In the data rows, the value 128 means zero.
A hidden rule labels the rows of this table. It goes by one to three of the table's principal directions, not those with the most spread.
[128 113 128 114 172 122 148 111 124  91 119 107 160 130 146 110 102 113 105 124 159 140 152 109 128 111 166 129  78 162 108 120 134 105 112 125 119 133 189 174  98 109  96  86 173 175 114  79 121 141] knot
[123 121 124 147  64 154 117 142 109 129 148 166 152 151 130 136 128 193 114 203 108 161 119 141 143 184  76 132 155 130 115 118 125 156 146 133 130 131 129 103 189 145 162 170 135 136 114 147 128 118] nest
[113 114 102 117 104 122 139 146 130 151 132 142 153 144 112 137 102 155 116 137 136 144 117 122 132 110 132 141 135 143 118 143 136 124 117 128 138 122 125 144 137 155 146 136 154 140 129 136 123 134] knot
[ 99 129 110 158  76 115 143 181 129 192 143 113 104 144  81 146 125 156 156 120 129 126 129 170 177 112 125 155 148 113 180 156 149 108  90 128 169 114  87 108 117 166 163 183 101 171 170 217 122 100] clay
[130 117 123 103 148  92 104  70 128  89 139 136 169  86 137 102 110  69 165  77 163 109 114 128 151 109 122 120  92 133  92 135 116 111 143 152 146 185 120 159 113 123 113  94 144 124 114 106 148 140] clay
[116  77 109 114 178  97 137 107 148 143  92  94 115 145 131 144 107  41 156  47 139 115 153 112 155  38 191 157  97  74 116 159 152  86 106 144 155 148  67 168  92 144 111  82 110 117 167 129 140 119] clay
[107 137 109 157  26 139 117 183 101 199 139 144 156 182 104 129 115 220 102 178 118 169 114 138 140 147 109 154 144 102 123 137 112 125 107 117 136  82 122 109 182 194 173 176 132 126 136 168 120 117] nest
[ 90 172 113 136  89  78 137 133 121 193 141 108 143 118 106  92  74 152  92  63 176 102 114 136 106  70 143 145  94  99 139 145  78  68  93 131 137 110 122 168  62 158 121 114 149 138 123 144 130 103] knot
[115 129 111 125  65 156  90 157 102 158 101  91  85 111 120 119 172 141 161 120 136 128 128 123 137 125 125 154 159  88 212 114 135 123 127  81 157 117 105 107 100 114 155 173 119 127 175 157 121  91] nest
[184 155 131 146 151 146 158 115 162  90 124 144 158 152 121 125 129 141  98 142 120 154 154 161 135 147  85 128 122 190 110 114 138 139 152 141 155 145 149 106 127 141 127 170 105 208  74 116 157 148] clay
[159 119 152 120 156 151 117 125 147  83 170 138 138 114 134 132 149 108 166 155 122 146 129 158 143 172 115 110 129 172 125 118 153 162 126 133 139 134 146 103 129 116 133 154 111 158 131 135 139 155] nest
[172 152 130 124 144 140 178 115 136  94 110 165 115 100 133 101 142 141  86 130 127 102 117 138  79 153  89 109 177 170 137 104 114 150 181 135  96 157 145 144 110 103 136 123 133 137  97 130 109 118] clay
[159 144 107 115 132 133 152 107 131 118 141 141 153 127 124  81 108 135  95 105 151 130 143 140 128  99 110 136 112 141 117 127 115 113 145 145 160 139 132 169  95 130 136 147 146 192 112 121 134 116] nest
[145 135  99 122  80 108 130 122 122 158 117 189 129  99 127 108 147 190 128 136 145 117 103 135 141 126 104 133 175 134 113 130  96 145 159 151 117 112  79 127 165 185 185 159 134  90 115 160 113 136] knot
[102 111 131 138  90 127 110 145 114 132 160 153 147 124 115 163 149 151 172 189 105 142 103 143 165 166  87 121 144 130 119 125 142 144 132 129 144 135 115  93 184 132 145 158 118 122 141 168 123 130] knot
[114 124 139 145 140 119 131 147 134 139 112  72 112 138 118 132 128  76 158  90 135 126 145 132 138  97 169 140  99 105 152 133 144  91  98 108 140 131 137 129  91 128 112 101 107 139 151 133 126 127] nest
[ 98 111 110 143  98  87 142 152 130 178 110 132 112 143 116 158 129 141 134 113 141 104 103 114 139  99 155 143 133 116 134 147 121 102 104 133 116 100  99 126 139 170 129 123 122  97 138 157 109 125] cork
[ 76 117 153 136 116 115 112 139 114 125 140 116 110 108 149 151 125 136 143 153 142 120 119 108 113 149 154 121 117 131 145 121 120 128 108 120  85 123 159 128 124 108 116  87 157  95 131 109 102 124] knot
[136 125 131 137 177 150 133 114 152 106 131 102 114 152 145 135 121 104 122 135  96 138 158 117 125 107 144 128 111 125 130 118 153 131 111 108 144 112 130 105 106 111  94 136 117 148 118 116 152 154] clay
[129 133 116 123  88 143  98 120 104 143 105 116 103 112 119  96 142 138 140 116 135 118 134 131 150 139 129 128 154  74 142 119 106 136 152 135 123 140  94 135 160 131 166 133 117  98 156 134 135 100] clay
[130 137  95  92 108 136 111 130 118 185  80 116 103 146 135  97 116 118  83  61 125 113 123  69  63  59 169 150 143  59 138 142  99 108 141 106 110 103  96 165 108 140 137  99 148  53 146  90 124 110] clay
[140 140 123 130 156 127 148 131 149 139 117 149  97 114 141 139 148 116 126 113  96 105 103 106  84 107 121 124 164 133 138 132 133 134 141 111 114 112  99 110 104 124 122 135 119  80 110 125 119 147] clay
[134 121 152  86 165 135 109  76 152  57 171 124 113  76 150  92 126  66 158  74 165  84 125 125  94 137 140 109 114 167 170 108 122 142 132 151 111 182 152 166  50  63 111  80 156 154 141 116 132 108] clay
[151 152 134 135 154 129 157 116 134  89 102 117 113 129 111 146 151 103 133 126 125 114 147 140 129 111  96 122 125 164 142 120 142 128 164 120 151 160 136 122 125  98 101 126  98 169 102 113 120 126] knot
[127 123  94 127 112 122 153 161 142 159 114 117 127 145 102 145 128 150 140 126 138 135 122 131 143  84 148 152 142 156 152 137 149 110 105 104 151  98 108 130 115 169 144 161 122 161 137 150 118 148] clay
[156 135 120 144 134 129 169 121 153  94 116 159 132 122  97 142 134 153 120 157 134 134 139 171 165 155  82 116 161 186 116 119 145 160 164 160 149 163 120 114 158 136 152 160 108 184  95 150 137 134] knot
[109 150 141 160 142 104 149 119 149 132 112 136  97 123 146 176 127 148  97 145 119 104 113 116  91 124 114 120 138 133 125 115 111 131 135 128 101 111 105 102 120 125  95 128 106  92  78 104 131 132] nest
[104 145 161 140 116 147  92 144 114 123 177 110 158 155 124 142 109 123 136 167  96 155 117 125 113 166 113 109  97 120 109 129 135 142 110 111 125 127 169 102 160 113 106 121 128 113 124 107 141 139] clay
[103 109 138  99 148 119  97 126 114 130 116  86 142 117 148 102 125  64 131  66 141 112 104  76  82 117 187 122  87  91 137 123 114  89  87 106 102 117 179 160  70  83  88  50 161  79 157 102 126 122] nest
[145 129 141 120 154 160 126 113 163  85 124  92 109 127 136 115 133 115 119 124 147 132 157 131 112 135 161 118 119 148 156  85 133 147 111 134 125 120 152 131  84  98 123 116 116 169 127 116 154 130] knot
[ 89 149 100 110  52 101  79 151 120 220 117  99 104  98  98  85 122 156 136  49 191 118 122 126 134  73 180 152 125  59 170 143  82 101  84 137 151  76  85 148  78 168 180 129 140  88 174 163 135  98] clay
[156 112  97  98 150 129 134 103 161 116 144 110 155 158 109 103 108  48 154  52 125 116 132 127 131  52 140 147  98 126 133 140 148  90 117 127 188 155 105 156  78 133 110 123 112 181 146 150 156 138] clay
[ 89 148 136 157  94 129 117 150 123 154 144 142  91  99 135 139 144 182 139 163 117 123 109 129 119 151 111 125 162 123 159 122 115 143 118 110 112  94 113  89 123 127 144 151 137  89 121 148 111 132] nest
[112 135 124 126 117 101 112 121 114 161 149 152 136  84 131 111 128 148 147 122 135 122 115 141 155 127 119 124 130  97 109 139 107 124 125 154 132 119  92 129 133 147 157 143 135  98 138 156 132 122] knot
[171  93 159 136 224 130 160  88 143  20 102 121 137 120 153 158 162  58 162 153 128 129 160 136 169 162 120 109  99 201 103 106 177 140 164 135 122 193 172 125 142  88  80 107 112 187 105  81 125 149] nest
[132 131 124 124 116 123 135 135 110 159 111 151 136 136 139 116 128 159  85 134 124 129 120 107 104 133 131 129 135 105 105 129 103 123 141 138  96 108 132 145 149 142 138 120 146  94 127 115 115 110] knot
[125 121 175 147 148 155  96 153 147 118 155  73 127 162 139 141 135  99 152 135 116 157 158 136 134 170 174 129  82 133 152 116 151 123  74 117 115 110 183  94 110 120 110 124 109 161 154 119 151 133] clay
[148 111 116  95 163 139 132  69 167  46 147 157 126  91 127 113 120  67 155 102 130  98 115 128 124 128  97 103 155 176 127 118 147 161 174 148 145 206 117 139 111  83 123 110 143 144 104 119 148 149] cork
[125 130  88 105  80 109 143 131 153 177 110 168  90 115 106 118 120 154 109  78 147  89  94 125  88  80 137 137 196 108 146 143  93 138 138 150 118 108  57 146 116 165 174 114 123  64 133 176 115 125] nest
[110 150 105 150  30 132 105 181 112 222 108 119  88 128 124 110 144 197 130 126 125 127 109 125 115 119 146 157 179  69 182 126 101 119 107 101 111  72  80  98 129 193 194 176 115  70 153 182 120 114] knot
[194 132 108  97 171 194 137  94 166  67 123 142 111 125 143 109 168 110 113 147  85 130 141 112  96 125  90 114 167 158 149  80 156 171 174 105 163 131 120 101 103  75 120 181 114 168 109 119 160 149] clay
[180 135 122 101 204 145 143  67 160  61 116 133 131 133 140 121 139  69 117  99 112 114 158 114 115  90 105 120 107 157 112 113 140 132 175 136 161 164 124 139 106  83  85 123 114 173  96  81 154 140] clay
[151 136 118 139 117 139 138 142 107 136 113 111 146 155 123 104 130 144 118 138 131 146 145 131 147 125 129 145 114 137 130 127 138 110 133  95 134 124 153 131 140 157 126 158 136 170 135 120 120 130] nest
[126 131 146 166 128 110 142 167 120 164  91 111 143 159 137 159 122 144 110 141 117 159 130 135 120 138 148 144 118 117 108 141 131 109  98 111 102 100 142 108 140 176 124 120 104  99 116 126 122 143] clay
[110 150 126 118 136  96 131 115 146 143 131 150 128 103 138 124 100 137  95  95 149 107  98 105  74 104 139 118 129 140 111 138  95 126 122 135 101 110 127 141  94 135 115  95 158  75  91  99 126 148] nest
[140 122 108 135  90  63 155 134 110 173 123 143 142 145 110 124  95 128 133  73 188 109 140 160 181  76 134 170  98 139 122 188 124  86 139 166 145 168  94 174 137 217 153 150 131 176 136 148 104  92] clay
[120 121 136 112 173 125 148  98 155  90 145 159 131 117 140 143 125 117 107 141 116 108 114 105  90 128 122  99 129 154 100 110 118 143 139 150 108 128 141 138 122  84  97  84 144 112 101 109 126 144] knot
[154 120 139 141 132 122 121 110 131 127  72 119  60 107 149 125 180 114 148  96 148 103 169 137 162 128 147 142 142  97 161 120 118 132 157 162 114 141  82 120 130 136 157 135  88 117 145 133 125  88] nest
[165 109  94  88 164 102 148  88 146 127 116 155 137 119 121 104 116  68 139  46 127  90 123 133 132  67 129 139 139 118 112 160 126 104 151 151 151 164  76 164 109 140 127 110 119 125 141 157 135 134] clay
[143 129 111 146  81 134 114 146  94 177 116 167 172 185 128 137 123 168 109 168  74 174 131 125 149 129  80 152 135  81  70 160 127 128 158 121 147 123  98  99 223 191 154 170 118  92 116 133 132 134] clay
[111 103  97 100  86  90 124 107 135 145 163 170 129  86  88  96 112 144 152  84 199  98 110 168 185 111 130 126 144 123 121 149 100 134 124 197 160 138  73 173 126 154 178 127 143 143 165 194 124 103] nest
[171  87  64  83 142  74 167  67 155 108  55 180 101  74 122 115 152  90 152  36 181  54 111 132 154  59 123 150 188 161 145 142 121 112 189 151 141 188  44 166 102 156 144 121 128 124 132 169 113 130] knot
[144 108 105 120 190 107 177  82 160  75 125 173 141 116 134 161 118 106 128 142 121 110 111 122 134  93  99 114 142 183  77 131 147 141 163 141 143 152  94 140 139 123  96 123 128 135  78 104 126 174] nest
[116 136 136 125 122 143 114 120 114 119 125 129  89 113 135 135 145 164 123 153 138 120 145 124 131 146 122 125 142 132 156 118 120 157 142 130 114 120 121 124 140 104 132 138 137 126 137 112 115 103] clay
[161 150 159 128 165 158 108 141 134  85 130  66 150 147 121 121 139  75 151 116 130 166 166 138 137 142 138 126  71 169 148 121 169 126 112 100 162 147 200 111  96 102 103 140 113 202 124  85 152 140] clay
Which label does each new row get?
[127 140 152 143 123 147 111 141 120 107 153  85 152 148 115 128 109 112 144 143 122 157 147 161 146 159 121 126  97 133 140 126 147 127 101 114 150 147 168 111 126 115 117 136 108 177 132 137 150 129] -> knot
[202 128  86 116 131 140 143  87 162 115 101 158 117 152 128 107 131 116 115  79 124 120 154 148 142  80  95 160 159 140 138 140 138 138 170 141 179 154  56 122 117 171 149 190  95 171 109 150 159 132] -> nest
[120 133 130 138 102  94 116 151  93 197  96 127 110 114 150 119 134 144 117 105 140 115 112 109 120 122 164 139 130  68 114 151  94 102 125 131  79  96 105 139 148 175 151 120 129  43 139 111 106 113] -> nest
[ 58 127 153 151 114 111 113 178 110 197 157  70 107 144 112 144  97 103 151 103 120 121 119 126 119 112 185 135 100  57 150 157 125  84  62 109 106 101 129 138 106 130 114  85 122  87 187 146 112 104] -> clay
[128 118 135 131 160 133 152 123 115 108 132 141 145 139 144 139 122 135 103 167 111 132 124 109 119 145 123 115 119 144  95 122 134 130 138 124 102 127 156 142 152 110 101 115 149 130 114  94 113 134] -> clay
[108 166 154 119 128 140  90 114 151 112 191 137 131 100 137 116  99 135 132 134 117 129 106 129  75 151 120  98 130 143 125 121 107 165 113 130 109 119 142 106 109 110 128 111 142  85  97 111 151 163] -> knot
[128 123 125 144 161  99 177 128 123 107 157 114 193 160 103 124  71 110 113 117 148 138 130 166 162 118 123 132  72 172  97 155 147  87  84 132 161 145 175 164 103 135  82 117 136 222 117 148 129 139] -> nest
[120 165 140 139  94 124 133 136 122 159 166 180 134 103 127 107 111 206  85 161 124 125 103 151  97 176  91 110 164 130 111 125  83 151 141 148  89 110 129 121 146 145 159 144 149  98 110 149 120 121] -> clay
[172 145 108 128 117 161 110 139 146 149 104 131 143 162 116 125 155 132 129 122  92 168 137 126 127 107 104 147 143 114 122 125 143 138 142 107 177 105  93  90 138 162 152 185  91 127 121 130 160 148] -> clay
[117 141 125 137  74 142 128 170  87 176 100  91  93 146 103 112 153 164 127 133 137 125 156 135 142 121 145 147 136  86 182 123 118 110 124 110 124 107 134 137 142 133 154 133 118 144 182 165  96  76] -> knot
[176 117 120 123 147 144 152 100 142  91 115 164 114 124 157 122 146 124 113 134 112 110 124 124 110 143 100 128 164 156 132 114 134 149 171 133 111 154 111 126 130 125 130 152 123 135 106 124 127 128] -> nest
[ 83 126 148 160  99  91 137 151  97 136 167 141 134 120 107 152 112 175 151 174 162 130 126 167 189 164 120 120 108 159 117 156 126 132 102 152 120 124 150 128 172 148 133 126 143 150 132 154  92 123] -> nest
[104 108 128 118 139 128 125 152 128 144 125 131 115 136 132 170 129 127 136 153 102 133 109 103 108 125 152 123 147 125 121 142 144 141 113 107 105 100 125 114 153 126 120 109 132  71 136 118 111 156] -> knot
[165 110 113 106 152 126 110  93 144 115  99 118 135 124 158 101 136  53 153  56 113 106 115 100 107  96 148 140 127 100 131 125 131 105 136 120 125 158  99 137  94 136 123 112 112  93 132 124 155 138] -> clay
[134 116 128 129 106 135 132 142 102 123 117 124 117 122 132 128 143 134 158 146 132 123 119 136 136 143 132 135 152 133 148 128 134 133 137 113 103 142 123 141 151 141 150 125 121 118 149 138  97 122] -> clay
[141 127 122 109 149 139 136  83 164  90 147 167 114 121 139 136 113 111 121 118 115 105 114 123  86 110 100 119 162 146 119 123 123 161 164 144 124 159  82 137 119 114 123 114 125 107 103 114 138 139] -> clay
[151  95 121 120 179 148 134 117 163  93 100  94 133 192 152 162 123  61 132 121 103 149 153  87 108  73 175 145  94 143 107 127 163 112 120  91 136 119 140 124 127 135  79 100 112 134 107  63 140 183] -> nest
[143 121  97 122 107 141 127 132 140 143  95 128 121 125 107 118 151 145 125 119 136 139 139 140 156 115 125 138 154 107 138 115 127 130 131 138 169 110  94 120 126 134 162 159 106 145 139 161 147 122] -> nest
[145  98 153  99 194 151 133 108 153  72  97 114  50  80 176 127 164  95 132 123 154  99 152  96  95 148 197 109 153 159 167  95 137 165 144 131  55 130 151 145  93  78 126  82 150 102 141  71 106 131] -> clay
[152 120 142 144 165 110 154  74 173  75 162 212 108 103 153 156 123 157 111 172 131 110 128 161 149 168  86  98 159 181  72 129 116 191 168 201 110 140  83 103 174 143 135 151 114 120  63 122 140 159] -> nest
[ 57 140 131 145  70 137  79 176 106 202 175  58 151 193 105 133  79 153 136 141 115 170 148 122 141  95 177 153  63  61 140 145 121  85  40  96 156  66 146 117 131 153 119 124 132 138 168 143 145 127] -> knot
[142 160 145 152 165 137 154 133 133 139 133 109 145 183 139 119  90 119  61 119  92 143 154 125  85 114 132 130  88 110 100 140 116  96 113 115 121 106 168 127 110 122  81 112 121 146  95  95 140 138] -> nest
[134 143 155 134 106 145 117 134 112  94 161 148 133 138 129 142 139 160 131 189 124 145 138 145 129 175  85 117 125 177 134 124 136 168 148 122 127 140 170 100 168 117 124 147 136 155 110 123 110 131] -> clay
[148 135 148 116 146 143 104  94 129  98 141 127 141 125 151  98 111  89 123 107 118 128 130 123  97 143 127 114 117 105 102 122 111 140 146 140 106 159 134 143 129 115 123  92 126  96 119  94 147 130] -> clay
[110 128 155 126 123 166  96 137 114 123 131 117  81 126 137 135 165 142 139 175 100 129 144 111 115 165 140 106 146  95 144 104 121 164 138 118  94 103 140 102 171  87 131 106 123  78 156 117 113 121] -> knot
[ 86 128 150 138 146 111 118 128 132 142 114 118  92 107 137 151 131 122 132 117 127 109 125 111 110 131 158 117 132  99 130 129 111 129 116 139  86 117 117 127 124 109 120  75 129  62 136 112 118 119] -> clay
[126 122 154 148 103 162 116 154  86 114 129 136 134 137 141 152 156 180 135 234  85 162 138 138 150 214  93 116 153 129 125 107 145 167 148 111  96 135 161  87 214 118 147 154 123 121 135 138 114 121] -> knot
